128 stands for zero in the data rows.
What is the hidden score of each row? Scores go from 0 to 20, and 10 is about the middle. The score is a weighted sum of the row's numbers plus the product of two more (or one squared), each taken from its middle value.
[170 110 122 175 136  93  63 211 161 108  96 105  53 136 139 107 114 103
 106 133 133 118 148 128 182 171 157 119 145 112  63 105] 5
[130 115 140 148 117 140  89 125 128 144  92  85 136 176 153 135 130  87
 104 101  77 109 133 180 147 117 146 109 129 100 114 150] 15
[113 130 145 117 142 116 137 110 122 142 103 126 115 100 153 145 118 166
 136 169 111 104 127 140 139 142 142 129 129 141 121 221] 8
[108 128 105 117 146 141 107 119 147 124 130 144 137 152 163 137 153  96
 144 100 106 124 116 111 103 105 106 151 137 118 149 153] 8
[118  99 139 159 112 141 157 126 116 152 116 118 136 113 109 112 150 136
 104 119  99 102 148 140 119 131 138 130  99 139 136 138] 10
[132 137  86 129 136 139 161 132 143 139 116 165 116 126 145  86 185 148
 153 122 123 153 145  72 104 115 107 119 156 134 145 118] 6
[133 135 117  93 131 147 170  98 132 117 118 169 138 103 173 121 122 141
 125 126 122 116  94  99 122 122 109 106 121 103 159 138] 7
[144  97 122 152 109 130  66 135 107 178 110  94 109 152 137 108 151 112
 112 140 113 131 130 156 118 127 170 111 127 108 101 146] 9
[123 133 142 136 111 138 126 101 125 136 132 139 149 113 118 115 126 122
 142  96 137 130 123 137 124 116 122 125 119 127 133 124] 10
[126 156 127  91 149 116 167  98 131 130 122 158 169 114 129 134 136 170
 141 127 180 139 120  76 132 133  98 117 112 110 156 142] 9
[144 149 133 106 144 133 150  87 132 117 165 158 144 121 108 127 143 124
 157 106 150 135 144 110 122 131  97 123 102 143 160  97] 9
[121 105 120 138 111 141 133  94 115 138 126 134 143 121 119 139 141  93
 112 119 101 125 111 147 135 112 149 117 137 134 131 120] 11
[125 161  98 104 123 132 107  77 140 135 142 152 154 103 133 135 188 109
 176 127 137 142  97  96 115 119  92 120 136 120 157 119] 11
[158 131 120 116 130 149 119 118 143 141 152 147 119 147 154 113 142 109
 147 132  98 138  96 104 122 123 115 135 149 126 138 147] 7
[147 152 108 100 138 103 145 108 154 155 127 151 119  92 137 158 117 135
 109 147 185 124 117 100 168 151 115 117 152 132 121 109] 6
[109 125 126 140 102 106 153 128 139 132 129 125 143  88  99 130 120 149
 128 129 166 130 119 114 157 133 140 132 138 152 110 133] 10
[155 136 109 113 139 158 139 115 116 117 141 148 158 112 135 114 147  99
 167 103 110 162 139 121 109  97 102 136 138 117 140 103] 10
[124 126 134 153 144 115  84 149 130 109  78 102 104 152 118 123 111 123
  82 128 120 120 140 146 129 121 151 121 141 134 138 142] 8
[121  96 126 139 101 146 116 113  97 140 136 108 136 115 143 116 137 112
 122 106 105 112 117 152  96  95 150 120 108 120 126 127] 8
[178 132 132 111 113 152 121 100 119 160 125 142 139 127 146  87 149 128
 160 143  88 164 106  97 141  98 128 139 152 103 151 146] 13
[105 106 133 148  87 137 120 148 118 134 108  96 123 165 121 126 108 120
  97 126 113 106 133 153 117 129 156 114  96 108 126 140] 11
[150  92 104 169 156  88 115 179 150 109 124  93  94 129 160 121 111 110
  85 130 155 118 139 143 156 175 148 144 135 123  92 126] 3
[107 139 151 139 122 135 105 119 126 145  86 123 160 120  95 140 108 115
 128  93 124 138 124 141  96 106 130 126 100 133 113 112] 9
[130 123 127 136 154 102 115 151 139 141  96 115 132 129 147 168  85 144
 115 133 170 125 141 129 154 168 138 133  92 128 123 113] 11
[128 133 144 120 145 101 156 102 143 139 115 148 144 126 118 139 108 115
 127 136 156 101 149 102 156 166 121 124 124 129 101 112] 11
[115  94 133 169 111 106 103 145 115 142 114  83  95 166 109 110 149 152
 101 146 121  91 142 150 150 162 166 103 117 118 103 120] 7
[151 133  90 108 162 130 139 138 143 102 158 160  99 104 139 136 100 131
 137 134 136 162 130 121 149 126 102 154 158 134 143 114] 7
[150 141 129 105 138 149 140 120 118 126 139 151 122 136 158 138 125 143
 143 131 132 149 110 106 121 105 116 123 161 133 150 122] 7
[130 137 113 108 140 147 145 140 129  99 153 153 134 116 136 115 135 107
 128 110 127 158 118 116 116 122  83 136 129 140 173 106] 12
[142 128 134 139 121 106 172  74 133 166 147 142 162 118 104 134 134 148
 134 134 159 116 139 112 145 138 121 125 130 137 145  91] 13
[152 161 108 109 146 153 150 111 113 155 152 168 149 127 111 114 141 133
 159 132 115 162 118 105 124  90  95 143 137 109 142 127] 11
[127 133 129 131 143 136 107 144 158 108 146 139 119 140 123 105 177 119
 157 113 111 118 129  83 111 122 102 129 146 116 136  97] 7
[115 126 143 137 135  99 135 119 145 136 114 130 140 124 112 123 115 158
 111 109 163 105 145 133 140 149 131 144  97 124 135 118] 10
[130 116 136 153  93 133 119 121 110 145 101 112 132 159 125 139 121 116
 114 115 107 123 127 138  84 119 164 111 135 131 136 136] 12
[151 136 120 111 135 146 126 121 117 120 147 149 117 141 145 127 132 116
 138 131 111 154 125 121 131 100 117 142 140 127 134 131] 10
[165 152 122  83 141 108 135  98 151 140 156 153 153 129 108 190 155 162
 152 167 188 154  96  85 133 161 102 130 178 126 116 112] 9
[130 104 109 149 126 100 104 147 146 128 107 107 109 139 139 118 121 138
 109 139 141 112 140 149 157 163 169 113 166 127  90 128] 6
[123 107 128 148 111 128 106 122 119 124 111 104 110 118 129 130 140 112
 108 106 122 114 137 119 122 123 148 132 120 121 116 128] 7
[120 126 104 151 131 108 144 116 160 134 107 125 136 147 123 122 110 142
 119 131 197 111 137 136 155 162 145 103 144 137 128 112] 3
[ 58 114 142 150 114  82 129 145 104 107 124 106 115 158  93 191  66 157
  86 147 147  69 135 108 128 165 159 101  82 104 101 155] 14
[ 97 122 146 150 126 105 146 136 132 153 100 103 121 121 126 111  89 135
 113 152 171 102 147 127 134 163 149 111 105 134  89 115] 8
[101  96 144 162 102 111 128 143 116 140 100  84 122 148 110 111 133 120
 106 127 139 108 148 161 105 143 163 105 113 128 107 114] 9
[182 117 113 162 150  66  84 168 161 132 122  93  81 156 155 130 121 104
 105 158 177 102 142 113 183 181 142 121 139 126  98 100] 9
[123 109 132 161  77 135 115 142  99 128  98  99 134 130 136 157 140 119
 103 138 104 117 124 178 109 132 149 117 148 126  88 139] 5
[ 99 115 125 146 126 120 103 107 124 109 132 120 127 139 119 138 120 135
  93 126 104 115 131 168 135 122 147 130 114 142 116 148] 10
[128 151 125 117 143 158 152 140 145 120 142 158 144 101 149 107 154  99
 150 100 110 159 114 103 105  98  89 161 146 121 143 132] 9
[114  84 133 176 114  96 128 151 129 141 123  83 131 158 114 112 139 124
 107 126 132  90 148 172 147 159 149 145  91 124  90 128] 15
[ 99 131 158 142 112 136  99 109 129 109 110 125 153  94 131 135 124  66
 102  96  93  95 136 122 113 117 126 143 124 109 105 146] 9
[115 137 105 130 135 114  89 144 124 181 126  97 148 117 125 106 139 136
 141 123 124  85  95 122 171 155 132 108  93 144 120 138] 7
[126 132 129 128 125 156 150 110 147 128 149 147 137 122 151 103 162 120
 149 104  92 153 108 104 109  88 102 127 134 110 157 101] 10
[147 174 100 125 183  95 159 180 142  65 167 178  86 126 164 197  67 125
 132 137 144 127 128 113 159 157  83 134 143 169 142 139] 4
[156 130 123  82 135 107 155  94 164 184 111 144 175  99 125 153 124 163
 162 134 173 161 107  86 157 159 125 122 131 119 114 164] 11
[132 140 125 121 126 154 112 111 151 121 154 139 144 146 134  96 199 125
 167 117  94 158 116 103 114 134  96 143 159 103 130 109] 9
[111 103 142 154 116 110 137 162 122 134 112 105 122 120 128 123 138 139
 110 136 139  78 155 137 100 145 152 123  97 143  86 138] 7
[123 120 148 133 112 144 125 115  98 117 101 113 133 130 110 105 117 123
 123 124 111 126 132 150 135 121 135 109 138 126 136 145] 6
[145 136 138 100 136 131 149  87 120 155 142 140 154 113  87 136 140 128
 138 127 146 141 137 115 103 126 119 132  98 139 128  86] 11
[139 140 133 131 105 156 132 121 123 107 125 135 145 128 132 111 175 107
 154 107  96 149 105 126  94  83 111 161 130 115 151 101] 13
[128 158 159  32 173 121 155 158 104 154 107 143 112 122 143 153  79 227
 167 216 171 139 110 101 158 134 136 106 135 148 122 244] 11
[135 102 158 151  73 112 105 125 126 158 134  79 122 177  87 116 118 143
 135 175 135  87 146 150 123 157 166  96  96 127 101 115] 11
[111 125 121 133 125 149 129  73 140 113 158 142 158 114 118 124 138 116
 160  82 127 129 139 119  74 101 101 139 116 116 134  91] 5
[129 116 119 131 106 143 119 112 138 119 105 133 145 114 117 129 119 130
 136 127 103 128 123 111 101  91 137 152 111 140 136 137] 11
[138 155 124  79 188  78 130 146 135 137 149 152  86 121 147 178 109 193
 153 183 139 154 109 131 198 155 129 109 145 141 117 165] 12
[112 137 140 145 106 115 168 149 124 107 154 120 126 136  70 111 106 158
 123 118 145 105 140 134 114 137 133 154  98 150 126  90] 10
[136 132 172 113 137 133 118 145 107 150  88 120 105 127 146 114 129 147
 150 134 129 127 108 152 110 115 136 149 148 132 103 124] 7
[146 147 110  97 162  79 163 160 192 135 133 162 126  99 163 185 141 175
 121 135 189 148 102 105 162 148 105 152 126 138  60 150] 6
[134 136 139 113 143  90 105 112  99 157 133 123  80 138 126 172 105 188
 117 199 131 116 112 116 152 149 162  95 138 148 104 179] 7
[154 125 117 124 125 171 139 151  85 114 139 132 133 130 126 131 148 119
 156 145  90 151 128 112  99 102 122 135 121 113 151 114] 12
[156 124 155 120 144 109 140  95 154 153 143 136 147 104 126 103 150 136
 133 131 179 148 133 122 153 154 116 120 128 127 123 129] 8
[135 154 116  77 152  96 147 106 162 146 112 172 145  83 126 174 127 148
 118 152 183 150 131 107 155 166 117 136 128 135 119 105] 15
[142 155 159  79 181  86 135 159 108 122 124 138  64 125 135 181 108 194
 148 222 144 144 122 101 190 162 118 106 146 153 116 169] 12
[122 148 142 124 101 163 132 127 116 125 110 134 120  93 105 134 118 155
 143 163 147 143 119 130 127 103 141 129 135 143 118 128] 10
[106 128 110 133 116 154 128 136 134 136 121 142 133 120 132 133 141 112
 137  99 102 142 124 140 106  99 123 142 125 128 131 140] 9
[159 157 152 104 157 132 130 112 135 109 151 156 114 110 147 116 126 106
 153 139 118 132 124  91 151 117 110 134 142 124 140 127] 11
[139 123 136 124  96 153 155 121  98 122 130 127 132 119 124 115 127 120
 127 131 124 143 123 132 105 100 137 128 118 119 150 115] 12
[151 146 126  98 151 134 106 119 118  89 131 143 112 128 105 132  95 166
 134 149 107 147  99 119 144 133 114 126 143 134 136 117] 10
[117 101 168 127 134 114  95 129 119 145 100 108  98 112 130 112 135 154
 110 147 123 106 138 158 133 133 162 125 131 115  91 160] 9
[124 134 109 104 159 120 127 129 143 124 136 165 106  86 161 166  97 136
 120 156 129 134 136 124 144 128 130 121 159 159 133 146] 11
[125 114 137 115 149 115 115 120 124 126 150 138  98 121 139 129 127 138
 129 138 119 121 108 134 146 123 128 137 110 156 151 170] 10
[119 124 122 129 130 129 123 127  96 135 110 129 111 108 116 142 106 142
 122 161 113 122 139 144 113 118 140 128 127 132 152 141] 12
[126 135 112 145 101 103  99 124 154 113 150 116  99 108 124 100 107 132
 108 122 166 132 148 139 164 141 152 124 147 143 109 106] 13
[124 137 122 134 123 144  88 119 116 144 115 114 136 113 145 137 135 113
 132 132 100 138 113 138 125 119 136 129 133 131 144 165] 11
[119  97 128 173 110 113 106 148 136 128 116  94  91 136 110 111 115 110
  87 130 125 119 164 168 108 139 166 129 132 136 117 117] 9
[143 126 103 102 141 154 133 132 119 135 165 168 139 113 129  90 152 127
 155 116 117 177 118 138 107 116  94 134 130 144 157 106] 14
[133  91 156 158  97 139 100 124 121 136 125 100 121 176 123 131 146 105
 117 106  93 105 127 130 101 141 140 125 107 110 142 134] 13
[133 136 119 122 108 145 139 130 121 109 159 150 133  90 145  97 143 111
 140 102 117 156 110 125 114  92 108 154 126 140 147 124] 14
[156 152  82 103 182 131 121 151 160  73 188 168 101 123 166 136  98 106
 130 127 131 168 121 104 154 135  84 159 151 128 160  87] 11
[156 146 112  84 167  84 145 134  72 117 129 146  59 110 126 185  99 210
 110 199 156 140 132 110 154 153 152 107 164 168 114 162] 6
[ 96 110 165 141 105 136 111 136 127 133 111 108 120 109 133 136 126 142
 133 140 109 102 109 151 117 118 147 113 107 129 136 152] 12
[122 135 148 130 132 107 138 114 136 144 143 117 129 130 130 119 139 128
 109 125 138 114 143 147 174 157 132 113 149 132  93 103] 12
[150 132 131 111 144 113 128 137 149 109 124 133 144 117 127 175 122 130
 128 144 156 132 131 129 127 117 119 131 132 137 123 124] 13
[140 133 126 114 104 166 140 113 122 119 133 143 147 130 109 109 155 115
 136 115 103 142 107 100 107  95 110 120 139 127 153 111] 9
[128 147 116 101 124 133 136  83 128 130 144 159 150 115 127 134 161 145
 163 116 145 137 119 104 127 121  97 125 134 129 163 142] 10
[139 129 136 130 108 155 143  76 128 139 110 136 175 105 106  89 170 113
 158  85 122 142  95 114 120 107 104 140 140 110 161 117] 6
[ 99 105 146 159 122 104 130 158  91 126  95 102 103 165 103 146 136 134
  98 167 126  91 138 178 129 153 162  80  85 138  71 150] 9
[159 126 136 120 125 138 107 126 118 157 134 135 143 113 129 143 146 119
 164 122 121 157 103 135 101 117 132 136 151 122 129 131] 14
[105  91 126 164 101 127 141 162 120 127 107  81 124 165 114  94 113 137
  91 117 128  91 143 167 103 148 173 113 104 136  95 106] 4
[167 149 127 103 160 107 140 148 107 120 162 137  86 153 143 177  98 156
 141 173 137 138 122 129 148 133 118 126 127 172 131 158] 7
[121 133  97 129 127 160 145 148 134  88 140 150 145 109 115 137 108 105
 135  84 102 156 125 139 103 100  90 166 132 120 143 102] 8
[119 144 116 126 106 135 176 134 139 130 109 156 149 109 114 148  58 121
 107 114 155 126 167 141 145 121 128 125 122 171 118  81] 14
[121 138 134 139 126 145 117 115 112 120 114 119 131 102 151 131 122 129
 127 140 108 131 139 136 114 113 143 126 119 134 142 163] 12
[127 121 147 114 125 116 174 107 114 131 144 138 158 124 110 118 134 145
 133 133 152 107 117 119 118 148 123 138 126 127 130 116] 7
[152 167  97 104 159 128 165 143 126  98 157 154 108 123 139 132  85 129
 128 141 134 155 149 114 159 141 102 128 153 144 140 117] 7
[124 149 148 107 130 138 134 122 134 143 117 128 125 120 147 142 129 149
 138 152 134 128 117 130 148 123 142 139 139 130 119 153] 14
[122  85 128 171 100 104 113 147 103 188  90  69 111 185 108 128 163 148
 109 161 125  96 136 143 101 178 177  94 128 130  62 100] 3
[125 116 138 145 125 154 125  98 112 120 110 122 163 107 123 117 126 112
 114 103 127 136 132 135  89 102 133 135 114 120 119 109] 7
[153 116 115 159 142  76  93 172 167 127 121 106  87 161 149 147 129 137
  99 141 178 104 155 116 190 185 137 115 148 121  85 119] 4
[146 132 135  84 135 114 169  79 171 167 145 153 154  90 102 117 155 179
 155 147 164 154 143 153 157 148 114 122 125 155 135 104] 15
[163 147 176 103 196 105 132 150 106 119 163 111 127 173 143 164 150 190
 178 139 123 110 108 124 128 132  91 159 108 105 144 180] 6
[178 119  75 102 109 161 140 138 138 121 126 134 140 123  96 151 142 132
 130 113 140 170 121 137 106 123  98 139 120 134 174  92] 12
[112 125 162 111 133  69 132 134 100 135 108 129  81 133 106 183  95 185
 110 178 150 121 118 173 161 157 160  91 131 160  96 160] 11
[124 102 134 166 126 124  90 156 137 107  88  98 110 139 136 124 133  92
  95 129 137 113 152 156 136 134 147 123 126 136  92 124] 11
[135 114 118 166 120 119 112 141 146 114 103 104 115 114 139 128 135  86
  94 100 129 124 140 141 129 139 137 141 146 131 121 114] 6
[158 149 122 101 171 119 135 150 113 107 134 164  95 116 142 154 108 150
 134 130 121 138 105 123 153 123 110 134 128 149 180 138] 11
[100 122 128 163 128  95 149 145 140 109 115 103 131 150 130 113  87 121
  75 121 161  93 156 147 142 163 140 131 121 117  93 138] 5
[147 134 127 120 104 152 108 113 121 131 143 155 146 116 140 128 164 111
 157 105  93 139  99 113 119 100 132 136 142 138 121 138] 12
[117 136 118 132 163 153 143 120 152 105 127 151 125 126 163  76 137 120
 148 100 111 139 132 104 115 104  99 137 152 117 166  83] 9
[130 122 139 125 113 160 111 117 119 139 131 119 165 126 123 112 153 105
 136  97 118 123 132 136 112 101 120 135 136 137 178 140] 11
[144 144  99 134 122 156 131 112 127 113 185 145 142 141 141 102 147  80
 165 101 111 193 123 125 123  95 108 162 153 126 119 117] 10
[182 151  79 113 178 156 155 146 127  96 165 152 126 121 173  86 117 103
 148 107 124 187 131  85 134 117  85 158 173 121 143 107] 2
[151 129 118 105 170 124 139 148 113 127 138 148  95 133 148 154 139 151
 101 146 109 151 133 151 132 135 119 123 143 141 167 128] 11
[137 150 140 112 138 158 140 100 127 131 177 142 157 138 134 117 143 132
 157 104 129 141 125 106 104 101  91 141 121 113 147 102] 7
[162 142  83 119 167 139 119 154 140  97 162 170 117 109 150 109 125 102
 120 120 127 164 135 129 127 124  84 149 145 141 154  86] 8
[109 133 138 118  95 161 126  97 129 116 170 144 170 123  90 121 150  99
 154 111 132 144 116 123 124 101 112 118 134 126 127 119] 13
[113  91 139 165 109 133  86 159 106 136  67  99 110 144  94 143 127 129
 111 148 111  88 135 157 122 129 164 102 105 135 107 137] 7
[122 102 137 141  90 133 130 146 113 134 111 111 124 125 129 123 148 135
 107 129 119 119 155 141 130 114 146 119 118 146 146 150] 14
[120 144 136 106 139 123 146  68 140 112 151 151 156 147 113 113 158 118
 145 103 141 131 112 118 126 145 102 133 117 146 136 119] 7
[115 152 119 110 142 145 151  82 129 119 123 140 164 109  96 109 122 105
 138 114 142 115 119 115 117 133 113 115 116 144 148 127] 4
[107 112  93 145 156 135 113 154 149 138  83 119 110  95 150 125  68 107
  56 140 149 144 156 210 162 130 162 101 163 158  79 115] 19
[145 142  95 132 166 136 122 153 154 120 147 158 104 134 161 114 163 116
 152 113 103 149 123  87 140 123 101 130 149 130 157  96] 9
[126 128 136 148 125 125 101 126 114 127  90 104 116 110 123 138 105 117
 109 148  86 123 125 153 142 130 147 116 138 130 129 154] 10
[108 151  95 106 151 166 159 116 158 126 121 165 140  97 129 102 122 132
 151 103 124 171 118 111 124 100 112 122 152 127 150 104] 8
[122 119 100 165 116 125  77 151 143 120  99  98 111 125 122 157 120  82
  92 110 119 123 132 178 124 126 150 140 128 142 119  96] 10
[ 81 107 149 185 113  95 169 148 140 120  90 106 121 128  92 145  94  94
  63 109 115  55 172 164 132 166 145 115  77 147  77 114] 13
[127 132 122 133 129 142 155 138 153 132 161 162 124 144 169 130 155 122
 157 133  88 182 105 101 116 132 100 143 165  97 106 104] 10
[135 141 110 109 165 125 151 120 150  81 148 149 120 126 156 129  96 139
 142 138 128 159 119 106 144 120 104 139 149 124 142 123] 8
[ 94 114 133 143 144 134 156 101 136 133  98 121 160 121 139 121 104 126
 110  89  94 127 148 177 118 112 141 131 109 123 123 135] 18
[127 112 106 134 121 128 113 147 151 102 125  96 122 154 139 137 111 130
 105 139 159 146 119 150 122 140 146 108 137 119 144 117] 12
[157 133 127  92 135 143 126 138 104 119 147 135 130 131 131 123 109 144
 151 136 116 137 118 104 143 110 108 138 111 124 142 116] 10
[117 132  99 132 125  99 153 151 122 175 116 139 104 111 126 188 124 160
  90 131 138 131 141 166  96 120 151 136 109 163  99 162] 9
[163 127 130 114 133 154 144 139 104 129 159 134 125 124 124 136 139 123
 146 127 118 152 129 117 102 125 115 136 118 139 124 122] 7
[ 79  86 136 175 120  97 125 145 113 166 146  79 118 153 112 121 138 141
 119 131 144  98 162 124 126 141 170 136 113 121 103 137] 13
[135  99 117 176 124 102 118 176 156 170 112 104  92 137 126 126 130 141
 103 126 124 109 146 165 138 162 167 126  99 128  82 122] 7
[174 133  96 119 111 157 127 134 114 125 151 136 145 130 132 120 151 112
 154 113 111 148 120  94  90 106 112 145 115 127 171 109] 13
[136 110 125 138 109 107 119 125 150 141 127 128 124 106 134 113 145 143
 100 151 159 105 145 118 147 153 140 131 121 115 104 128] 10
[145 118 146 129 103 152 100 121 125 178 126 110 141 151 131 115 165 112
 140 101  97 139 108 141  90  96 143 132 115 130 141 126] 12
[ 90 132 174 111 126 157  99 105 122 101 130 118 144 144 119 135 119 114
 146 143 113 140 137 111 119 114 135 140 169 105 156 152] 17
[114 123 146 125 137 138 127 125 125 139 123 138 121 100 142 124 151 147
 139 133 113 121 115 141 127 122 140 138 129 133 136 169] 10
[130 127 126 128 103 160 147 102 136 105 144 144 144 122 115 110 164  96
 150 106 104 155 133 111  97  88 102 129 115 136 145  96] 11
[127 146  88 106 134 158 136 120 117  87 164 159 125 112 132 106 109 123
 127 102 118 159 125 123 114  90  96 143 137 138 155 104] 9
[135 137 141 115 140 131 130 104 128 138 145 138 130 129 138 126 109 145
 143 129 140 137 110 123 154 125 135 142 143 137 114 148] 7
[ 80 116 122 155 123 129 180 133 124  81 134 131 152 118  93 109  94  89
  94  88 138  83 131 154 140 129 118 137 105 135 124  90] 6
[150 124  91 112 166 131 124 138 143 104 149 165 110 128 152 116 122 162
 158 119 108 148 131 108 145 140  96 145 131 116 157 135] 9
[156 112 166 123 112 187 118 101  94 138 114 109 166 161 138  97 158 108
 187 151 150 146 102 135 147 111 138 133 144  93 154 160] 10
[ 88 126 168 137 126 120 125 141 121 127 106  95 124 151 119 134 113 125
  96 164 119  95 135 138 128 132 162 112 122 115 119 159] 17
[ 93 110 118 172 118  96 161 130 127 149 115  95 119 145 100  96 117 149
  91 110 143  86 162 159 122 153 165 126  97 119 105 131] 6
[116 121 153 149 116 115  87 108 107 124 123  96 101 151 103 151 121 126
 110 138  89  97 130 160 141 135 165 104 132 140 119 134] 8
[113 136 111 106 135 135 130 111 137 138 140 154 145 148 134 113 189 136
 174  94 118 139 115  99  98 136  97 127 114 120 163 111] 15
[121 148 124 105 149 158 130  95 138 124 160 150 165 126 113 100 149 119
 157 124 126 141 120 127 139 121  89 112 116 130 160  95] 11
[130 144 150 115 104 165 126  98 143 114 166 136 155 132 110 109 164 109
 153 118 104 143 127 110  96  91 107 126 134 109 145 114] 12
[128 128  85 151 107 150 108  81 125 124 145 151 147 145 122 106 161  81
 126  88  98 148 141 124 119  96 103 154 141 121 160  77] 12
[122 122 126 160  99 129  85 133  98 143 103 100 124 113 128 131 116 111
 108 120 123 122 133 144 113 129 163 101 144 113 100 153] 9
[125 107 120 171 107 116 109 144 106 157 107  98 113 139 120 151 127 149
 118 100 108  98 128 137 111 142 165 121 120 134 109 155] 6
[ 86 117 163 123 145  98 141 123 107 118 134 110 117 119  90 172 102 145
 112 176 118  93 156 150 139 158 146 100 147 154 113 167] 10
[117 129 145 122 111 146 140 106  96 142 122 127 149 120 117 123 136 107
 135 114 106 128 134 119 126 114 130 110 118 136 144 124] 12
[110  96 124 156  98 122 112 157 104 156  96  85 113 160 108 143 145 168
  95 144 116 108 127 143  93 129 171 105 105 130 109 151] 7
[115 127 120 136  86 157 127 106 119 120 134 131 164 140 123  94 130  97
 125  91 101 130 120 131 117  96 113 142 131 124 150 113] 10
[106 142 136 116 140 149 166 139 143 107 150 152 137 106 141 119 179 126
 129 102 123 142 121  84 115 124 103 141 134 138 154 107] 12
[127 145  90 131 134 155 113 107 151 139 156 160 145 108 137  82 172 118
 135  95 104 150 134 130 124 104  89 129 116 145 147 123] 8
[ 74 161 131 119 144 143 151 100 151 108 107 149 177  89 128 130 122 104
 118  94 123 129 131 130 126 130  90 149 116 122 153 116] 13
[135 134 168 111 143  97 135 105  85 162  94 106 101 112 124 164 125 193
 126 166 136 102 151 134 138 145 157 106 126 141 157 191] 10
[115  96  92 158 149  82 103 157 162 117 116 105  94 132 158 117 104 122
  59 125 152  99 166 153 159 185 151 125 120 112  74 115] 6
[136 135 117 111 121 167 127 138 149 135 139 142 141 138 129 102 169 134
 180 110 107 152 122  92  85  93 100 135 144 115 155 139] 10
[120 125 134 147 116 140  88 148 130 130 115 106 135 124 122 139 125  90
 110 109 124 132 152 180 140 109 139 123 138 139 120 133] 13
[120 137 113 128 116 161 134 106 134 131 128 148 168 132 134 122 165  93
 153  85 100 154 101 118  89  82 103 145 130 119 150 115] 9
[131 156 134 131 161 133 115 146 163 115 153 149  97 114 166 100 130  80
 132 112 104 155 119 100 135 124  93 151 145 113 163  94] 13
[136 124 150 129 111  98 154 119 136 156 145 116 126 142 125 130 117 143
 129 143 159 111 135 116 148 152 147 123 119 130  90 114] 9
[129 149 108 102 100 155 139  83 127 129 137 151 156 125 147 129 168 125
 162 120 115 154  97  76  90 109 112 123 155 112 118 104] 9
[124 133 120 118 158 144 143 116 150 120 130 158 135 133 174 110 153  87
 128 110 105 144 137 121 117 109  98 139 140 116 144 135] 15
[ 94 120 122 147  95 147 127 118 109 139  96 123 146 115  98 125 122  82
 126 117 115 121 131 159 103 116 142 113 127 138 142 106] 11
[108 117 138 130  80 151 174 139  98  98 156 111 145 118 106 107 163 113
 131 100 106 130 126 134 129 106 120 128 113 123 141 120] 11
